Families of rows that turns and mirrors carry onto each other, the same ones carrying the whole set onto itself: the rest of each named row's family, in list order
5 families of 6 rows
k2: [ -4  20  -5  -7  -9   3   7 -10  -1 -12 -12 -19  19  -4   1  28   3 -20
  11   7   8  11]
k363: [ 11   4   0 -16  -4 -17  13  -3   1  -2  -6 -12   9   5  -7  -2   7 -17
  12  17   0   4]
k400: [  6  15   1  -6 -11   2   6  -3  24   2   4  -6   5 -14  -7  13   1 -20
  20  -1  -1  -9]
k484: [  2   6  -8  -6 -10  -5   1   1  29  12  -5  -9   4  -3  -2  14  -3 -28
  15   0   6  -8]
k348: [ 11  10  -1  -6  -7  -2   6 -12  27   3 -11  -7   4  -6  -4  15   2 -18
  16 -11   2  -6]
k965: [ -3   3   6   1  -9   7  -5   9  12  -8 -18  -7  26 -11  -9   0  -7 -16
  24  18  11  -5]
k99: [-13  -2  -1  -7 -21  -4   0 -10   6  13 -13   5  19   1  -7  10  12 -10
  35   7  14   5]
k944: [  1  -7   6   0 -17   5   0  -8  11  11 -28  -5  19  -5  -5  18   6  -6
  23   7  15  16]
k141: [ 15   2  -9  -6  -9 -12  14  -2  12  -9   1 -16  11  -7  -1   0   6 -17
  14  16  -7   8]
k431: [ -7   1   5 -10 -17  -5  -6  -9   8  18 -24  -3  21  -6  -4  12   3 -16
  25   2  26  16]
k741: [ -1  -9   8  -3  -9   1 -10   0  18  -6 -18 -13  25  -9  -1  -6  -3 -24
  17   3  14  -4]
k350: [ -5  -3  10  -1  -3  -6  -3  -1  11   0 -24  -7  19  -9   5  -4 -12 -20
   7   8  12 -10]
k966: [ -2   5   8   2  -9  -2  -1   8   6  -3 -16  -7  21 -15  -1  -9 -16 -24
  10   8  14  -6]
k251: [-13  -4   5  -2 -23   5  -5  -5  16   9 -21  -2  17 -13  -6   9   8  -6
  25   1  17   9]
k150: [  9  11  -5  -3 -12   1   4 -14  21   3   0  -2   0 -11   0  14  -1 -27
  21 -12   8  -2]
k157: [  7  14  -2 -17  -9 -15  12  -2   1  -8   3  -8   2  -8  -3   0   2 -21
  19  21  -1   9]
k147: [-12  19  -2 -10 -17  -3   7 -21  -1  -4  -6 -12  12  -9  -2  14   5 -15
   2  22  16   6]
k507: [-20   4  -4 -10 -18 -15  -1 -10   1 -11 -25   0  12 -13   9   1   0 -16
  28   6  15  19]
k474: [-10  -2   7  -4  -7  -4  -3   7  17   3 -11  -3  17 -14  -3  -9  -7 -17
  16   7   9 -13]
k712: [ -2  -8   3   1 -22   7   6  -7   7  16 -13  -2  19  -9  -7  12   6  -7
  26   3  17  14]
k915: [-15  18 -11 -10 -14 -13   3 -13   8 -20 -25  -6  18 -12   0   1   1 -14
  29  -3  11   9]
k331: [ -9   3  -6  -8  -9 -21   4  -9   0 -10 -27   1  13  -1  14   7  -2 -21
  31   2   6  16]
k858: [ -3  24 -10  -8 -11 -10  12  -9  -1   3  -7 -13  16 -11   5  24  -2 -18
   7  14   9  17]
k55: [-11  15  -6  -2 -15   6   8 -11  -2 -10  -4 -19  15 -10   2  23   4 -22
   6   7  19  12]
k837: [ -2   8  -3  -7 -12 -16   4 -17   0 -14 -21  -5  25 -15  12   3   2 -16
  27  -1  10  22]
k58: [ -8  23  -2 -10 -19   1   4 -13  -1 -13  -8 -13  10 -14   2  23   5 -18
  16  13  11  22]
k638: [ -2  12  -1   0 -11  -2   0 -11  23   2  -4   5   2 -10   6  15  -8 -29
  22   8   5 -12]
k499: [ 16  10  -3 -11 -13 -11  11  -9  18  -9 -11  -6   0 -11 -10  -3   5 -11
  22  21   2  11]
k87: [-12   6 -11  -4 -17 -21   8  -2   5 -11 -24  -1  13  -9  10  -1  -3 -21
  31  -5  12  15]
k109: [ 13   5  -3 -12 -13 -16  11   2   2  -5  -4 -11   2  -3  -9  -8   7 -19
  15  17   9  14]

The rest of the family of k87: k966, k150, k712, k55, k109
The rest of the family of k58: k400, k251, k157, k507, k474
The rest of the family of k350: k2, k363, k348, k944, k331

Families of rows that turns and mirrors carry onto each other, the same ones carrying the whole set onto itself: the rest of each named row's family, in list order
6 families of 5 rows
k401: [  7  -9  -8 -10  -1 -11 -11  -8   0  -6  -1 -13  -9   0   8  12 -11  -2
  -4   1  -6  -5 -14   7  -6  -5]
k295: [ -5  10  -6   0   6  -5   5  -9  10  -3  14   1   8   3   2  -3 -14  10
 -11   3   5  -4   6   9   9   5]
k381: [-16   0 -10 -14   7  -5  11  12   9  -3   7   0 -12   5 -11   4  -8 -30
  14   8   8   5   0  -1   9  -9]
k923: [ -1   7   1  -2   1  -1   1 -10   9   1  16   8   3   8  -2  -6  -2  10
 -11   8  -3   2   7  12  11  -7]
k380: [  6   6   7  -3  -1  -9  -2  13   7  -7  -5  -8  -9  -1   7   1  -1 -10
  17  -7 -13  -1  -6 -11   7  11]
k34: [-22   0  10  -5  -1  -8 -15   4  -1  -6  16  13  -6   6 -17  -5  -3 -10
  -1   1   6 -25  -2   4  11  -4]
k247: [-17   3   8  -5  -2 -14 -17   7  -1  -5  19  11 -10   5 -16  -4  -7 -12
  -2  -3   6 -22  -6   6  13  -8]
k490: [-13 -10  -3  -6   0  -8  11   7   5 -11   7   6 -19   7 -15   2 -13 -23
  13   7  10  12  -1  -1   8   2]
k396: [  4   0   8   1   6  -2  -9   0   8 -10  -2   0 -11   1   5   4   0 -15
  18   1 -10   1  -4 -18   6  15]
k451: [  0  11  -4  -5   3  -2  -2 -11   8  -5  16   9  12   3  -5   4 -10   8
 -10   5   4  -4   6   6  18  -1]
k774: [-11   4   8  -3  -9 -10 -14   7   7   2  27   6 -10   4 -22  -1  -8 -13
   0  -1   7 -17  -1   5  11  -2]
k835: [-10   9  -6  -2  12   1  -1 -15   7  -1  14   6   7   0   4  -3 -16   7
 -13  10  -3  -1   5   1  10   0]
k54: [-14  -4  -4 -13   7  -5  12  11   4   4   8   4 -22   5 -12  -7  -9 -21
  13   8   8   6  -5  -2  10 -13]
k122: [-14  -2  -9 -10   6  -6  15  10   7  -2   3   4 -15  13 -13  -1  -5 -27
  14   4  10   3   2  -3   6  -7]
k249: [-13   0  -9  -9  10  -5  15   9   6  -5   7   5 -14   6 -12   3 -14 -25
  15   5  10   9  -1  -1   9  -7]
k685: [ -4   9  -1  -1   5   0   1 -15   8  -4  15   4  11   1   2  -5 -14   5
 -10   7   4  -3   0  13  11   4]
k529: [  3  -2   4  10   4  -7  -4  13   3  -4  -5  -5  -4   2   2   3   4 -12
  16  -4 -11   2  -7 -15   8   9]
k502: [  4  -9  -8 -11   2  -9 -14  -6  -5  -9   0  -4 -17   0   9   8 -17   3
  -3  -1  -1  -5 -11  -4  -9  -4]
k239: [  7 -10  -9 -12   1 -10 -11 -11   1   0   2  -5 -13   4  12  14 -10  -3
  -3   0  -6 -10 -16   3  -3  -6]
k571: [  4 -11  -8 -15   5 -11  -9  -8  -1  -4  -1 -11 -14   6  11  11 -13  -3
  -7   3  -7  -9  -8   2  -4  -9]
k617: [-16  -5  -5 -14   7  -9  15  10   5  -5   6   5 -13  12 -12  -1  -7 -27
  15  10  -5   5  -4  -3  13  -1]
k38: [-18   1   8  -7  -2 -12 -14   2   7  -7  20  13  -5  10 -13  -6  -7 -16
   0  -3   9 -25   0   5  13  -4]
k853: [-17   2   7  -7   0 -13 -16   9   8  -8  21   9  -6   1 -12 -12  -7  -8
  -3   0   2 -24   5   0  13 -10]
k974: [  2  -4  -1 -12  -5 -11  -8 -13  -1  -1  -7  -8 -10   6   8  12 -12   4
  -8  -1  -1  -2 -15   2   0  -7]
k299: [  2  -1   3   6   6 -10  -6  14   3  -2   4  -2  -8  -4   5   2  -3 -10
  18  -7  -5   8  -7 -18  15  11]
k103: [  2  -3  -3 -12  -2 -15 -12 -12  10  -8   0 -13 -12  10  12   6  -9  -2
  -9   4  -6  -3  -6  -3  -8  -8]
k771: [-13   3   5  -8  -4 -11 -10   8   5  -9  18  10  -5  11 -24  -9 -12 -12
   0   6   8 -24  -4  -2   9  -3]
k831: [ -2  13  -2   1   9  -2   3  -6   7   0  14   2   8   2   3  -9 -10   9
 -11   6   2  -2   7  10  14   2]
k684: [  4  -3   6   9   2  -7  -5  15   7  -8  -6  -2  -3   2   7  -5  -2 -10
  17  -2  -6   3 -11 -14  10   8]
k580: [  3  -2  10   9   8  -6  -8  11   4  -9  -4  -2  -4   2   5   0  -5 -10
  17  -4  -9  -2  -7 -19   9   9]

The rest of the family of k529: k401, k122, k685, k38
The rest of the family of k490: k923, k396, k774, k103
The rest of the family of k831: k247, k249, k571, k580

Families of rows that turns and mirrors carry onto each other, the same ones carrying the whole set onto itself: the rest of each named row's family, in list order
3 families of 6 rows
k980: [-11   8 -22 -10   2 -14  -7  -8  16 -22  -2 -20 -27 -12 -18 -19  10  -3
 -13  12 -15  15 -17   5]
k205: [ -7   3 -20 -10  12 -12   0   8   1 -19  -9 -10 -23 -18 -19 -10  30  -3
  -2  -3  -9   7 -14 -17]
k735: [ -3  14  -6 -16  15   8  -2  -1   1   0  -3 -14  -3 -11   1 -14   9 -14
   5   7 -19  18   7 -18]
k930: [ -6  -2 -13 -19  18 -15  -4   0   3  -5   1  -9 -10  -2  -3 -16   6 -12
   2  15  11  24 -19  13]
k619: [-15  -6 -11 -23   6  -8 -13  -5   0   3  -2 -14  -4  -3  -3 -12  11 -16
   4   9   5  24 -10  12]
k879: [ -8   0  -8 -12  11 -15  -5   4  -5 -20  -6  -7 -15 -10 -21 -17  26   1
  -4  -6 -20   1  -3 -17]
k218: [-11  -3   0 -17  17  -3 -13   8   3 -15  10 -11 -14 -17   0  -8  11   5
  11  18  -7   8 -25  -5]
k12: [ -9  -1 -10 -20   8  -6 -11 -12  -4  -2   3 -15  -6   2   1 -22   9 -17
   2   9   2  22 -14  12]
k888: [-15  14  -3   2   2 -16   7  -8   0   0  -5 -10   1 -12 -19 -19   0 -11
   4  -3 -14   3  -3   4]
k321: [-21  -6  -6 -22  17   1 -13   7   4  -5   7 -13 -18 -15   2   1   5  -5
   4  11  -3   8 -21 -13]
k523: [-12   6  -4   0   7 -16   4 -10  10  -1  -7  -3   4 -17 -16 -23  -4 -10
   6  -3 -16   3  -8   0]
k849: [-14  -2  -4 -18  10   5 -10   1   0 -12  14 -17 -18 -11  -2  -6  14   3
   9  16 -11   6 -27  -9]
k933: [-12  10 -20 -11   1 -20  -4   0  20 -22  -9 -17 -19  -6 -12 -13   7  -8
 -13   7 -10  -1 -12   9]
k310: [  0  10 -13 -14  20  -2  -3   1  10  -7  -7 -10   3 -12  -4 -12   4 -21
   6   5 -21  11  -2 -25]
k826: [ -9   8 -15 -16   2 -17  -7  -6  14 -22   0 -22 -24  -9 -16 -22   4   7
 -12  10 -12   8 -12   9]
k695: [ -7  -1 -11 -10   7 -15  -4  14  -4 -18 -10  -7 -16 -10 -18  -7  26  -6
  -8  -5 -21   3  -2 -10]
k748: [ -2  13  -7  -9  10   4  -2  -1   4  -6  -2 -11 -12 -12   4 -16   3 -23
   9   6 -20  20   3 -21]
k982: [-13  12  -5   1   7 -15   0  -8   3  -2 -11 -13  -6 -14 -12 -17 -12 -21
   9  -9  -7  10 -10  -1]

The rest of the family of k933: k205, k930, k321, k310, k982
The rest of the family of k849: k735, k879, k12, k888, k826

